In the data rows, the value 128 means zero.
Some points, one per row:
[ 85  87 104 115 156 143  83 153]
[ 75 112  89 150  79  98 118  66]
[149 158 157 138 197 167 144 112]
[129 128 134 152 165 112 109 106]
[113 143 132 126 129 122 122 137]
[143 129 156  44  71 122 115 192]
[111 138 123 135 136 117 166 112]
[ 95 121 104 197  75  95  77  85]
[147  58 129  35  92 148 106 189]
[136 137 117 120 157 146 134 149]
[102 180 105 139 145 130 178 114]
[167 212 146 118 178 180 146 108]
[155 136 126 118 164 136 165 186]
[112 109  92 127 109 108 184 160]
[ 94 117  93 173 101  75  70 105]
[155 190 147 144 176 149 196 110]
[ 69 104 104 190  60  66 106  76]
[125 137 142 129 155 142 150 107]
[ 93 120 124 144 132 109 107  98]
[131 124 117 117 158 129 118 118]
[ 94 147 147 169 102  88 134  85]
[121 145 173 142  92 101 138  98]
[117 209 166 152 189 168 169 112]
[100 159 126 132 113 117 164  72]
[ 88 132 115 151 141 113 129 129]
Then 16 other points, each followed by its number:
[140 154 132 157 135 113 139 145] 0
[112 123 121 160 117 118  55  89] 1
[173 130 133  88 176 138 130 105] 2
[118 175 131 174 140  97 139  99] 3
[112 148 154 126 138 144  98 103] 4
[119 173 135 135 152 158 148 137] 5
[168  85 134  58 116 182  96 218] 6
[255 179  65 189 149 191  82 208] 7
[159 182 150 125 195 173 169 137] 8
[100 106 113 145 112  92 125 141] 9
[121  56 109  74 118 134 110 153] 10
[119 149 108 128 162 135 158 159] 11
[133 147 137 138 175 142 159 100] 12
[156 167 140 112 140 144 120 109] 13
[150 160 179 105 157 146 122 125] 14
[200 113 105 104 126 116 150 203] 15
Which two of these numbered points are nearest to each point below, looking only along the 3 directions in which the first points spread most? Their numbers follow each, nearest first.
[108 108 148 126  89 114  78 109] > 9 1
[ 97 121 117 160 133  93 107  91] > 1 9
[162 144 113 113 153 143 181 169] > 14 2
[136 151 130 122 197 155 179 118] > 8 5
[105 113 136 194 110  91 148  93] > 3 9
[245 103 174  77 111 169  70 201] > 6 15
[131 112 139 115 145 135 128 137] > 11 4
[128 143 113 126 164 141 176 173] > 14 11
[141 158 157 118 183 140 173 132] > 14 5
[ 99 124 129 131 139 139  95 116] > 4 9
[177  76  94  70 116 143  87 229] > 6 10
[130 123 108 102 128 127 131 147] > 11 0
[151 127 147  87 123 145 123 127] > 11 15
[214 106 158  19 108 223  95 203] > 6 15
[177  69 136  60  97 140 108 203] > 6 10
